Two rows play each game, the first against the second. How much does the first row win by? 15 is about a draw, 30 a big win and 0 a big loss. Wins can go round in a circle: one row can beat a second, the second a third and the third the first. Each row has two weighted sums of its numbers, A and B, taken from their middle values. A row wins by its A times the other's B, less its B times the other's A.
tensor([-51, -13, -12,  23,  -9, -38,  14, -94,  53, -60])
tensor([-28,  21, -26,   4, -12,   1,   1, -43,  35,   6]) ~ 18
tensor([-25, -28, -16,  15,  57, -12, -21,   2, -42, -16])
tensor([-12,  -8,   3, -10, -11, -19,  12, -30,  31, -29]) ~ 13
tensor([ 12,  16,  -1, -19, -50,  28,  24,  25,  29,  17])
tensor([  1,  15,   1, -15,  35,   0,  25,  -8,  16,   2]) ~ 13
tensor([ 52,  41,  34, -23,  11,   6, -16,  37, -19,  55])
tensor([  1, -21,  -1,   2, -16,   8, -21,  31, -32,   7]) ~ 13
tensor([ 23,  32,  48, -17,  50, -39, -50, -16, -22,  22])
tensor([ -9,   9,   1,  47, -25, -21, -42, -53,  10, -25]) ~ 19
tensor([-54, -37, -63,  20,  -5,  17,  19, -17,  16, -32])
tensor([ 14,   8,  -4, -11,  20,  20,  42,  10,  -2,   9]) ~ 28
tensor([  3,  47,   8,  -6, -38,  -5,  13, -44,  65,   6])
tensor([ 26,   6,  -8,  39, -64,  40,  -5,  15, -13,  14]) ~ 11
tensor([-18,  -1, -38, -16,  -4,  37,  21,  35,   9,  25])
tensor([ 40,  57,  34, -54,   8,  12,  -7,  29,   9,  66]) ~ 22
tensor([ 51,  -7,  52,  14, -15,  -4, -44,  40, -69,  11])
tensor([-23,  -8,  10, -26,  27, -39,  22, -34,  36, -29]) ~ 21
tensor([-54,   0, -15,  36,  28, -36, -31, -74,  22, -28])
tensor([ 32,  43,  50, -35,  31, -32, -25,  -3,  -1,  31]) ~ 9
tensor([-30, -12, -36, -17,  20,  19,   8,  25,  -5,  12])
tensor([ -6, -15,   0,  55, -58,  11, -16, -29,  -2, -34]) ~ 16
tensor([-38,   3, -30,  -7,   0, -22, -41, -36,  28,  -3])
tensor([ 42,  44,  28, -29,   5,  30, -24,  52, -19,  64]) ~ 16
tensor([-22,  25, -31, -45,   6,  39, -21,  51,   7,  60])
tensor([ 39,  40,  37, -34,   8,   6,   0,  26,   2,  33]) ~ 18
tensor([-22, -46, -30,  36, -30,   5,  33, -25,  11, -55])
tensor([ -7, -32,   4,  18,   1, -24, -55,  12, -53,  -6]) ~ 15
tensor([ 72,  54,  52, -52, -27,  16,  32,  42,  18,  55])
tensor([ 22,  63,  42, -59,  11,  -7, -24,   0,  34,  49]) ~ 21
tensor([ 22,  36,  45, -49,  42, -50,  -3, -17,  24,  20])
tensor([-17,  14, -25, -28,  -7,  32,  19,   8,  39,  15]) ~ 12
tensor([ 39,  49,  45, -49,  21, -18,  -2,   6,  13,  40])
tensor([ 13,  72,  29, -55,  23,   1, -29,   5,  28,  61]) ~ 16
tensor([ 14, -14, -39,  12, -72,  54,   0,  51, -16,  21])
tensor([-28, -13,  -5,  55,   4, -40, -56, -60,  -8, -36]) ~ 2
tensor([ 21,  65,  18, -66,  14,  20,  30,   4,  53,  42])
tensor([ -6, -31,  -8,  13, -31, -23, -32,  -1, -11, -19]) ~ 19
tensor([-24, -11,  -2,  28,  32, -33,   2, -49,   2, -30])
tensor([ 49,  56,  48, -45,  10, -14,   6,   7,  21,  42]) ~ 11
tensor([-12,   7, -25, -25,  50,  10,  39,   7,  10,  12])
tensor([ 42,  50,  11, -32,  13,  40, -15,  63, -18,  78]) ~ 21
tensor([ 18,  36,  -4,  14, -49,  37,  21,  -8,  30,  19])
tensor([  5,  28,   6, -37, -20,   8, -25,  12,  22,  37]) ~ 16
tensor([-19, -18, -19,  12,  42,   6,   0,   7, -30,  -9])
tensor([-20, -49, -22,  19,  14,   2,  11,  26, -38, -25]) ~ 10
tensor([-21,  -2, -22,   3,  28,  -1,  31, -13,  10,  -6])
tensor([-19, -15, -27,  22,  -1,  25,  26,  -3,  -3, -19]) ~ 18
tensor([ 44,  57,  23, -58,   3,  22,  12,  44,  17,  71])
tensor([ 33,  27,  39, -16, -65, -26,   7, -36,  59, -12]) ~ 26
tensor([ 47,  49,  44, -42,   7,  -6,   5,  18,   5,  45])
tensor([-29, -38, -13,  82, -28, -10, -49, -40, -30, -44]) ~ 18
tensor([ -9,   2, -10, -23,  16,   3,  72,  -9,  40,  -5])
tensor([ 10,  19,   3, -23,  20,  17,  19,  16,   5,  17]) ~ 15
tensor([-37, -16, -18,  50, -14,  -8,  -7, -51,  11, -40])
tensor([-20,   7,  -3, -19,  22,  -7, -54,  14, -20,  33]) ~ 18
tensor([ 42,  -5,  32,   3, -62,  13,   0,  34, -16,   3])
tensor([  2,  29,  13, -16,  29,  -1, -60,  21, -32,  47]) ~ 13
tensor([-37, -39, -56,   7,  15,  28,  15,  38, -24,  -1])
tensor([-16,  14,   0, -47,  72, -32, -11,   0,   2,  28]) ~ 12
tensor([  5,   7,  10,  50, -36, -14, -33, -52,   6, -24])
tensor([-57, -23, -76,  12, -11,  30,  22,  -7,  36, -17]) ~ 21
tensor([ -5, -42,   2,  21,   6, -15,   5,   7, -33, -34])
tensor([ 36,   9,  18, -24,  11,  14,  37,  36, -10,  23]) ~ 16
tensor([24,  8, 15, 13,  3, 13, 36,  1, -1, -9])
tensor([ 13, -23,  -7,  30, -44,   1, -35,  18, -23,  -9]) ~ 20
tensor([ -5,   5,  25, -21,   3, -40, -25, -23,  14,  -8])
tensor([-16,   2,  -4,  -6,  35,  -8,   6, -18,  13, -17]) ~ 13
tensor([-12, -56,  -5, 112, -40,  -7, -52, -24, -71, -56])
tensor([-38, -36,   1,  60,   3, -50, -11, -84,   5, -76]) ~ 11
tensor([ 12,  21,  12, -37,  41, -12,  43, -14,  35,   0])
tensor([ 53,  33,  67, -18,  25, -38, -18,  -1, -18,  21]) ~ 17
tensor([-52, -39, -47,  22, -31,  -7,   6, -46,  37, -44])
tensor([ -7,   7,  17, -18,  32, -21, -52,   8, -22,  20]) ~ 13
tensor([112,  57, 102, -10, -35,  -1,   0,  20, -22,  36])
tensor([ 20,  16,  41, -43,  33, -41,  26, -16,  22,   0]) ~ 25
tensor([  5, -22,   9,  13, -27,  -2,   1,   5, -11, -15])
tensor([ 22, -12,  24,   4,   3,   6, -28,  41, -47,  13]) ~ 14
tensor([ 14,  -2,  28,  -1,  38, -12, -52,  33, -60,  19])
tensor([ 11,   1,  39,  -4, -21, -42,   1, -38,  30, -30]) ~ 15
tensor([ 12,   5,  33,   1, -23, -28, -24, -17,  12,  -9])
tensor([-28,  19, -52, -15,  -8,  43,  55,   2,  49,  19]) ~ 17
tensor([ 36, -19,  36,  27, -11,   1, -51,  48, -74,  12])
tensor([ -6,  10,   8, -31,  -7,  -6,  -4, -10,  37,   5]) ~ 15
tensor([ 54,  10,  38,  -2,  -4,  13,   7,  37, -33,  11])
tensor([ 10,  -6,  -8,  19, -10,  24,  40,  14, -15,   3]) ~ 7
tensor([-14, -22,   1,   3,  48, -34,  33, -22,  -4, -27])
tensor([ -7, -20, -15,   2,  -1,  12,  18,  23, -11,   0]) ~ 16
tensor([ -5,  46,   8,  16, -39, -14, -32, -70,  56,  -6])
tensor([-66, -43, -56,  19,  15, -13,  20, -43,  25, -51]) ~ 26
tensor([ 14,  -2,  29,   0,  12, -14, -19,  10, -25,  -6])
tensor([ -6,   1,  11, -21,  -6, -18,  28, -17,  34, -20]) ~ 17
tensor([ 12, -37, -17,  19,  42,  18,   7,  60, -74,   5])
tensor([  4,  -2,   4,  29,  -6,  12,  29, -22,   3, -22]) ~ 25
tensor([-33, -61, -30,  39, -36,  -6, -27,  -2, -21, -40])
tensor([ 70,  42,  44, -33,  -9,  30,  16,  49,  -6,  46]) ~ 12
tensor([-52, -48, -36,  16,  38, -20,   8, -18,  -9, -44])
tensor([-23,   8,   9, -26,  29, -33, -41,  -6,   1,   8]) ~ 8
tensor([  2,  28,  13, -36,  53, -15, -24,  13,  -5,  34])
tensor([ -4,  -4, -25, -17, -33,  38,  -2,  41,  -3,  26]) ~ 16
tensor([-16, -24, -33,  23,  37,  17,  23,  19, -36,  -3])
tensor([  2, -14,  -5, -18, -10,  16,  42,  25,   7,  -7]) ~ 18
tensor([-31, -21, -37,  13, -11,  13,  40, -10,  26, -35])
tensor([ -9, -13,   7,   2,  -5, -23, -19, -14,   1, -16]) ~ 14
tensor([-36,   3, -22,   9, -12,  -1,  30, -60,  50, -32])
tensor([ 25,  45,  54, -49,  31, -33, -14, -18,  19,  17]) ~ 18
tensor([ -6,   4, -13,   4, -39,  -2, -17, -12,  25,  -2])
tensor([  8, -32,   3,  14, -25,   6, -11,  25, -28, -10]) ~ 15
tensor([  9,  24,  -4,   1, -44,  16,  16, -20,  39,   4])
tensor([  8,  -7,   4,  -3, -22,  -2, -23,  19, -17,   7]) ~ 15
tensor([ 47,  62,  30, -61,  -6,  29,  12,  38,  17,  67])
tensor([ 31,  60,  39, -46,  26,  -2, -25,   9,   6,  56]) ~ 19
tensor([ 16, -12,  15,   9, -52, -23, -11, -15,  10, -22])
tensor([ 17,   7,  24, -25, -29,   1,   2,  12,  11,  11]) ~ 10
tensor([  2,  10,  26, -16,  63, -37, -47,   5, -37,  16])
tensor([ 68,  69,  70, -40, -20,   6,  -8,  23,   5,  54]) ~ 12
tensor([-35,   1, -21, -25,   4,  -3,   5, -19,  45,  -6])
tensor([-46, -73, -22,  70,  -1, -41, -13, -59, -15, -88]) ~ 18
tensor([ 12, -34,  21,  29, -24, -23, -24,   4, -37, -26])
tensor([ 64,  28,  60, -18,   6, -18,  -6,  27, -22,  30]) ~ 10
tensor([ -6,   5, -17, -12,  47,   9, -16,  36, -32,  30])
tensor([ -8,  10, -11,  19, -10,  10,  19, -13,  10,   3]) ~ 15
tensor([ 59,  50,  43, -51,  -8,  11,  31,  38,  17,  49])
tensor([ 26,  42,  17, -45,   9,  30, -19,  48,  -5,  62]) ~ 10
